In the data rows, the value 128 means zero.
Each row of this table is followed by its label. One hidden rule gives the labels. It looks at one to three of the table's principal directions, none of them among the few with the most spread.
[127 152 151 115 130 123 104 102  86 111 137 128 164 142 137 124 138 127
 137 124 131 139 141 139 100 159 124 126 121 129 112 148 127 129  94 119
 111 120 126 149  97 135 147 131 134 107 135 120 106 125] 5
[132  72 109 156 126 176 133 147 165 147 131 111  84 110 124 131 104 117
 105 129 135 104 135  96 123 123 127 124 128 126 131  99 140 141 170 126
 141 157  88 103 172 103  96 117 112 145 143 104 124 140] 1
[125 174 112 126 138 124  83 108  90 127 129 112 211 115 157 117 144 117
 156 120 117 135 145 127 115 166 144 111 116 152 105 170 132 109  65 101
 104 121  85 165 108 121 142 114 121 106 155 129 133 154] 0
[134 168  99 117 117  95 100 124 150 136 125 127 150 115 142  96 112 161
 167 106 100 120 147 100 168 169 138 151 101 123 146 151  91  95 144 142
  85 170 132 158 145 136  91 131 113 143 127 139 129 143] 4
[135 116 122 110 119 109 151 113 130 130 161 187 103 137 133 105 111 136
 110 132 108 101 113 136 129  90 121 137 135 122 143 121 118 130 137 139
 117 120 188 149 151 143 147 132 146 145  90 147 137  94] 7
[155 154 115 138 129  91 106 133 138 117 105  76 167 137 107 136 133 125
 160 115 142 136 159 101 121 203 146 105  93 125 142 148 116  85 150 124
 115 125 106 136 149 122  91 142  97 105 158 109 110 140] 3
[124 110 125 168 134 143 112 120 129 134 138  72 159 133 130 167 142  85
 119 128 139 149 132 140 118 140 145 104 125 153 113 140 178 158 101 131
 161 126  90  97 116 102 130 129 121 113 158 110 154 161] 7
[132  96 174 107 154 113 169 148  96 126  95 155  76 138  96 127 127 165
  88 133 168 117  99 151 106 142 111 153 143  76 124  78 107 138 151  99
 134 111 149 126  74 127 119 145 152 123 161 112  74  98] 2
[110 124 140 130 159 175 119 141 116 124 101 125 159 126 132 137 146 135
 112 150 141 156 135 177 100 106 102 151 137 136  93 147 148 156  79 126
 146 122  73 105  52 107 181 120 116 119 154 115 151 168] 2
[112 169 165 121 112 143  97  88  24 123 154 135 152 138 176 117 153  84
 125 107 120 115 114 118  92 158 156  95 147 138  85 131 143 148  61  81
  96 123 114 182 109 130 128 114 167 109 154 129  80 123] 7
[134 117 147 121 137 129 174  99 137 154 130 149  65 133 146 171 118 133
 130 124 107 119  73 129 221  97 140 145 189 112 137 101 119 163 144 131
 133 147 155 128 110 123 106 121 177 168 120 158 130 113] 1
[ 99  69 128 149 146 171 130 141 125 150 145 141 110  94 128 126 116 146
  86 146 143 115 116 151 101  92 103 149 134 132 107  94 150 162 106 115
 155 148 117  96  93 125 153 128 125 124 145 118 144 133] 1
[122 150  98 130 116  86 124 158 145 133 101 109 146 119 120 101 142 146
 141 122 146 137 145 127 145 144 131 121  86 131 153 138 106  97 133 146
 124 140 125 124 138 130 108 141  89 134 122 124 142 146] 2
[144 137 124 125 116 138 125 115 145 122 150 119 118 143 126 147 119  90
 141 117  90 123 132 104 133 127 158 119 143 135 128 141 143 118 163 128
 122 108 138 137 185 127 108 110 157 130 119 140 132 108] 0
[ 78 127 116 131 107 184  87 131  94 114 186 194 173 106 170  42 140  92
  77 149  88 117 139 166  39  32 112 132 118 169  95 141 168 157  49 149
 127 119 130 142 146 142 220  95 119 144  80 146 173 151] 7
[ 90  89 138 145 121 148 143 164 133 136 109 122  86 112 118 129 132 142
 101 135 167 139 110 134 131 101 112 146 132 125 118  93 142 162 132 125
 165 151 120  85 100 122 121 139 121 133 140 117 125 145] 0
[155 119 118 144 152 125 166 186 205 141  63  87  81 122  70 170 134 148
 132 134 128 135 123 136 161 121 140 143 131 102 156  95 117  95 210 138
 158 112 118  78 138 114  86 128 113 134 146 135 150 121] 6
[162 142 121 115 151 154 104  98 147 124 132  93 165 142 133 168 114 134
 168 131 120 154 172 127 132 178 124 143 134 128 130 165 119 118 136 140
 112 123  81 130 110 110 125 117 121 118 136 109 133 152] 5
[ 90 124 129 158 128 143 104 170 133 137  97  79 138  82 112 123 157 147
 122 130 155 156 134 150 117 135 135 141 107 130 130  87 138 126 116 127
 164 135  94  82  91 120 112 119 101 117 145 123 132 152] 0
[132 142 119 133 139  83 142 152 146 129  91 113 140 141  97 128 148 133
 122 126 123 132 127 154 144 137 142 131 101 118 136 143 122  99 145 140
 130 124 137 120 124 121 121 139 114 131 153 132 148 125] 6
[118 138 112 115 114 108 128 151 120 123 111 154 127 114 134  79 133 156
 126 133 146 127 135 123 119 121 116 134 115 116 153 108  93 108 126 142
 118 131 134 137 131 132 131 130 102 146 104 132 111 137] 5
[154  92 168 104 131 170 178 100 125 125 143 177  44 145 143 166  98 142
 121 142 147 121  89 116 146  91 100 145 207 104 139  75 119 181 152 119
 142 114 154 128 106 128 134 128 168 146  89 134  90 112] 2
[150  86 131 121 128 138 195 118 205 143 121 111  36 154 116 212 107 134
 143 138 138 161 103 129 239  91 127 158 189 111 174 102 122 167 205 176
 172 133 146  75 130 105  92 128 153 179  86 138 152 134] 0
[107 140 142 123 131 154 117 130 122 117 137 134 147 124 125 129 148 123
 122 142 116 149 136 171 101  87 117 137 126 145 112 138 147 136  98 138
 144 104 136 111 103 143 174 116 132 115 101 139 158 121] 4
[153 133 147 120 120 134 149 121 161 121 106 127  76 146 121 153 112 132
 150 115 118 126 112  95 174 139 134 140 156 107 140 117 116 135 184 129
 123 139 133 132 146 120  88 127 146 145 124 134  99 120] 4
[113 216 115 110 114  99 102 138 109 118 108 138 187 131 149  86 168 129
 153 123  98 146 143 160 132 112 138 126 100 146 128 171 110  98  79 152
  98 122 134 156 113 146 156 122 108 133 101 159 163 148] 2
[122 146 126 142 128 113 133 154 162 145 111 107 107  96 101 137 144 143
 137 121 102 122 113 140 160 112 153 136 120 123 147  91 121  97 161 129
 141 125 159 107 143 149  96 119 131 128 116 161 150  98] 3
[123 124 138 131 114 123 128 110  99 116 148 144 131 155 146 124 123  94
 118 124 121 123 118 109 116 121 127 109 140 136 109 151 146 152 107 130
 119 134 137 141 140 128 146 138 146 128 136 127 116 127] 3
[ 84 110 122 138 102 139 121 154 112 130 140 154 109  96 128  81 137 124
  97 130 127 107 117 125 100  90 134 128 114 135 120  95 136 123 124 115
 138 135 146 125 160 140 130 116 126 135 117 139 121 110] 5
[128 156 172 131 137 148 127 116 122 113 100  95 128 130 117 177 154 113
 154 125 121 157 109 137 150 133 144 122 159 129 111 123 146 136 122 109
 149 102 114 116  97 129 126 110 156 109 135 142 113 116] 4
[155 132 139 121 153 110 156 139 132 137  86 106 108 135 108 162 136 156
 138 132 153 141 125 138 151 157 126 131 142  96 153 101  95 113 151 130
 132 114 117 113  89 117 107 138 125 127 143 123 108 123] 1
[143 139 131 131 134 117 154 129 160 131 102 131 109 141 118 147 133 129
 135 128 114 124 107 136 175 108 131 127 138 125 137 134 125 128 147 139
 132 134 138 125 132 126 124 132 127 145 123 143 147 127] 1
[115  59  74 152 132 164 115 123 167 134 166 142 166 124 133 115 107 119
  93 153 142 120 162 155  91  94  97 133  90 168 114 175 170 149 104 142
 152 145  94 110 146  93 183 129  82 131 127  92 191 163] 0
[147 200 147 108 144 129 116 106 119 135 111 111 144 127 154 151 135 132
 180 113  90 138 118 116 186 150 146 132 159 124 124 142 104 120 116 125
  93 138 115 155 103 148 105 114 151 134 129 157 128 142] 7
[ 75 191 127 103 115 118 119 162  67 119 106 182 162 111 153  67 180 151
 116 150 133 143 120 187 103  65 118 147 125 140 115 122 107 115  53 133
 121 118 147 145  72 154 186 125 107 140 100 165 154 153] 3
[128 105 116 121 137 130 137 120 134 128 133 150 137 141 131 121 122 140
 111 143 141 128 138 153 125 116 106 142 120 129 129 147 125 138 117 145
 129 138 122 129 111 113 157 136 110 143 126 113 145 145] 1
[193 170 115 114 123  83 100  70 124 108 165 116 185 174 143 142  98 104
 181 105 104 116 161  74 119 209 139  92 114 137 138 194 117 100 134 128
  74 120 141 186 174 136 114 150 129 100 131 117 110 123] 6
[101 117 165 130 116 120 168 154  83 120  96 160  73 153 119 118 155 111
  79 129 142 115  81 142 119  93 134 125 150 106 105  98 136 151 128 112
 139 127 150 126 111 120 132 138 152 143 157 136  94 110] 3
[145 154 152 122 127 113 112  98  97 125 139 100 134 135 133 159 127 131
 161 113 135 134 130 105 135 189 144 122 142 118 130 117 116 120 131 109
 112 128 137 144 112 140  93 137 146 105 143 127  90 118] 3
[ 68 105 128 135 121 146 136 141  78 122 137 185 144 138 149  95 159 108
  63 156 133 135 106 195  84  40 109 139 134 151  87 145 167 172  47 136
 154 125 133 117  79 111 218 129 129 142 132 137 166 147] 3
[ 51  70 153 146 112 154 148 153  93 132 143 173  88 120 122  90 153 109
  42 144 137 114  92 183  92  37 112 139 118 139  86 107 173 179  91 126
 166 144 157  96 110 132 180 127 143 142 130 129 146 107] 0
[115 110 122 132 130 102 135 166 121 122 121 135 131 114  98 103 132 141
 105 137 145 128 132 135  78 114 113 118 103 121 134 112 124 106 126 127
 143  97 154 105 130 147 151 142 121 102 125 126 124  95] 4
[158 191 166  68 110  72 162 133 101 105 139 203  75 139 118  89 123 159
 146 124  96 108 102 112 117  96 125 131 160  86 173  74  62  86 167 139
  89  71 253 169 156 209 126 136 174 129  41 187  85  45] 7
[ 89  86 153 153 143 172 146 133  95 141 130 131 112 117 131 148 149  97
  80 143 140 122  91 161 111  74 123 111 149 146  82 114 176 175  80  97
 166 124 110 100  94 120 166 119 149 118 156 125 144 120] 0
[124 132 132 109 130 114 121 136 101 115 134 171 143 122 123  75 129 151
 109 138 129 113 139 143  76 122 109 135 109 114 132 118 105 106 115 129
 109 114 152 148 125 149 159 130 117 124 113 129 111 109] 3
[145 130 116 114 150  94 139 138 121 126 107 128 154 127 118 125 126 144
 136 135 149 137 133 126 120 147 118 115 125 117 140 137 106 103 118 122
 125  96 120 132 114 129 141 135 123 114 135 122 118 121] 0
[ 84 124 115 119 117 143 103 102  76 125 155 172 173 133 178  85 135 119
 105 137 134 127 133 153 115 108 113 140 120 154  92 173 142 160  50 128
 113 162 104 159  98 110 180 124 118 149 138 118 143 172] 4
[129 102 112 139 142 153 128 128 144 137 124  99 140 130 138 153 127 131
 125 145 153 163 150 146 135 127 111 136 137 131 141 133 132 153 112 165
 150 135  77  89  91  96 145 126 105 142 127 106 150 176] 1
[158 151 121 141 146 125 112 128 148 141 103  84 150 114 124 153 127 160
 164 123 147 132 147 120 140 181 121 122 110 126 143 123 109 110 129 120
 120 144  97 124  99 126 101 143  92 105 144 114 129 150] 6
[138 123 108 118 133 117 151 122 154 148 132 147 105 116 135 133 117 154
 135 133 118 122 118 134 175 105 126 141 142 120 159 112 102 121 142 146
 127 132 148 127 131 129 123 123 131 155  97 147 147 119] 3
[120 108 103 162 147 120 156 162 188 154  77  55 113 118  91 193 157 116
 129 133 134 160 116 158 204 122 168 135 133 129 145 118 148 117 168 142
 183 125  91  67 124  85  87 114 119 149 163 133 177 148] 0
[143 151 126 107 125 115 108 103  74 117 150 154 168 139 161  94 116 125
 140 123 138 113 145  99  86 159 109  97 120 132 119 156 107 121  82 113
  85 122 123 176 128 144 152 139 125 108 124 114  95 127] 0
[125 135 137 139 126 139 139 172 156 126  95 119  96 118 103 132 145 150
 118 138 135 144 123 155 118 100 125 153 132 114 147  80 125 126 155 147
 155 119 139  90 105 128 122 131 110 133 113 142 140 138] 6
[136 126 161 118 138 157 119  87  85 119 131 121 136 146 147 159 125 114
 140 122 142 130 126 113 125 170 126 119 154 126  95 145 137 152 105  90
 116 131  90 152  98 112 127 122 153 111 162 105  84 130] 4
[145 143  93 126 152  80 135 134 154 152 124 115 157 102 118 141 124 170
 156 135 128 134 135 142 162 136 123 129 114 128 163 127  95  88 123 142
 127 118 151 116 110 149 129 142 112 117 113 146 167 118] 3
Here are more rows. What is the label of each one?
[109 135 132 115 134  87 116 186  89 109 100 156 154 101  84  54 149 176
  97 138 158 118 146 157  26 140 108 134  73 102 132  95  98  70 118 107
 122  86 160 131 107 158 155 143 101  87 135 122  95  86] ~ 4
[121  91 126 129 121 138 140 111 116 140 169 176 101 127 140 109 109 128
  92 131 122  87 112 133 112  99 118 132 129 131 118 115 138 148 124 115
 122 146 161 144 144 132 141 134 139 137 122 127 131 106] ~ 6
[147  80 130 150 135 131 140 121 179 133 117  77 102 133 105 173 105 133
 139 122 154 147 137 103 162 165 119 125 124 117 149 123 134 146 172 146
 155 144 102  86 131 104  94 137 121 127 138  97 113 131] ~ 4
[154 156 136 139 141 145 131 102 169 147 107  58 115 123 133 212 127 112
 190 109 105 149 114  96 230 162 164 121 168 133 134 133 131 130 160 120
 134 142  92 116 132 119  65 108 153 134 142 143 136 139] ~ 4
[161 114 157 112 129 125 204 103 161 151 124 129  15 153 127 212 116 129
 141 125 117 136  73 120 241 100 152 146 217  91 173  68 106 159 201 152
 149 120 174 105 127 120  73 122 190 178  92 162 118  99] ~ 6
[162 133 143 110 135 115 152  83 121 121 169 160 118 159 131 166 107 104
 140 127  90 112 106 118 135 110 132 112 167 131 123 148 137 132 132 118
 116  90 185 152 149 151 151 133 182 111 107 153 133  73] ~ 5
[110  84 119 131 124 163 147 152 145 126 141 178  97 117 122  94 122 137
  82 158 131 115 127 154  88  49  93 140 129 129 134 101 132 143 129 154
 149 124 144 103 140 134 179 123 109 149  86 131 150 122] ~ 3
[105 130 166 105 117 123 139 146  60 105 138 178 115 139 129  77 149 123
  82 142 148 130 118 156  51  89 107 122 133 113 122  96 122 142  94 133
 128  89 169 133 105 157 176 134 142 122  97 131  96 104] ~ 7
[121 118 110 139 162 117 129 110 138 164 113 110 149 111 142 148 126 144
 131 124 121 121 110 144 206 151 145 149 131 127 118 145 124 134 112 120
 123 178  90 135  94 101 106 122 126 157 183 127 155 164] ~ 7
[ 96 128 128 146 135 145  98 149 138 124  94  89 160 114 113 125 148 128
 126 123 132 149 141 146 127 150 138 148  99 137  98 152 152 128 118 117
 142 149  75 111 104 103 120 116 111 122 177 111 137 159] ~ 0
[ 94 142  94 141 108 126  93 137 111 129 141 117 181 111 152  95 143 105
 130 124 126 137 147 125 111 121 137 109  98 163 114 162 146 122  80 131
 127 136 103 132 144 124 145 120 108 124 129 127 154 155] ~ 0
[111 121 166 129 124 142 159 137  99 124 116 148  85 150 126 144 149 108
  95 134 134 130  90 155 124  85 130 131 161 121 107 106 149 165 119 120
 148 118 146 116  98 124 143 132 156 135 135 138 122 121] ~ 7
[100  92 126 145 136 159 123 145 155 140 119 123 116  94 112 123 126 151
 112 134 135 122 126 145 132 111 116 150 110 132 115 113 141 135 134 116
 151 151 110 102 118 121 129 118 115 128 139 119 141 126] ~ 4
[137 177 118 117 130 118 101 120 144 117 106 105 173 137 128 131 140 131
 167 118 105 147 153 133 149 162 143 139 109 134 126 175 120  99 129 135
 107 130 104 147 126 119 119 117 117 126 137 132 139 146] ~ 4
[120 107  97 140 119 116 116 127 112 141 153 144 141 111 136  98 110 122
 117 120 133  81 128  94 109 144 132 105 100 144 110 139 133 109 120  87
 110 153 131 159 173 133 116 139 116 115 159 116 123 117] ~ 4
[172 177 134 114 117 120  86  99 141  93 147 120 168 151 125 120 103 121
 180 110  93 123 168  79  95 185 127 117 108 132 127 172 119  95 152 128
  82 121 138 168 174 154 118 134 124  95 116 124 103 116] ~ 5
[113 107  85 130 129 109 118 131 125 138 157 161 166 112 132  78 128 139
  98 142 125 108 150 159  93 105 114 126  84 143 136 145 123 107  97 144
 121 130 141 136 142 129 170 130  98 134 113 124 164 122] ~ 3
[118  80 154 129 124 110 159 142 105 110 130 156  99 154 100 111 129 122
  78 141 163 122 118 142  75 105  97 112 115 113 124 117 137 147 129 136
 147 110 163 107 124 137 165 155 130 116 124 106 103  92] ~ 5
[155 127 166 116 136 120 173 138 130 129 113 121  56 140 105 174 124 131
 132 127 134 132  94 113 152 126 141 131 183  91 151  67 111 133 184 124
 142  96 166 110 125 144  88 133 170 131 119 146  95  97] ~ 7
[126 136 151 146 107 154 102 110 124 121 133 108 118 119 142 129 123 116
 146 108 126 120 125  88 131 155 133 113 127 135 117 116 139 146 130 112
 121 159 112 137 144 131  98 124 128 119 131 121  92 132] ~ 5
[150 122 140 139 138 139 148 111 169 133 114  94  99 142 111 187 127 107
 146 122 107 132 112 120 188 134 153 125 154 124 132 130 141 132 174 129
 143 131 118 114 149 112  94 115 148 141 140 134 135 119] ~ 5
[123 145 138 147 120 137 122 136 147 140 100  77 105 115 130 161 134 127
 158 109 130 142 115  99 184 153 150 128 141 127 129 110 130 136 150 122
 137 159 103 109 123 123  72 125 131 132 147 133 118 148] ~ 0
[136  99  95 139 115 125 117 129 170 138 143  99 118 121 123 131  99 142
 144 123 143 128 160  91 148 164 124 135 105 127 154 129 115 118 172 151
 127 165 115 111 166 119  87 138 100 139 125 104 127 145] ~ 5
[148 109 141  96 123  94 173 115 103 126 143 189  70 149 135 118  99 155
 116 133 145 106 101 105 138 118 107 135 166  92 154  92  85 135 151 133
 110 123 189 149 128 146 126 152 155 147 103 137  84  96] ~ 3
[116  95 131 123 129 139 152 126 115 122 146 185 111 133 135 106 118 122
  93 147 128 108 108 136 106  70 101 123 143 132 115 127 136 149 108 128
 134 123 151 132 135 137 178 131 136 138 111 133 132 112] ~ 5
[188 139 137 136 151 155  99  43 144 142 172  94 160 145 153 183  96 102
 169 101  87 101 141 100 156 199 145 106 132 144 112 176 148 141 129 100
  90 150  99 172 145 116  99 119 148 107 152 110 130 125] ~ 7
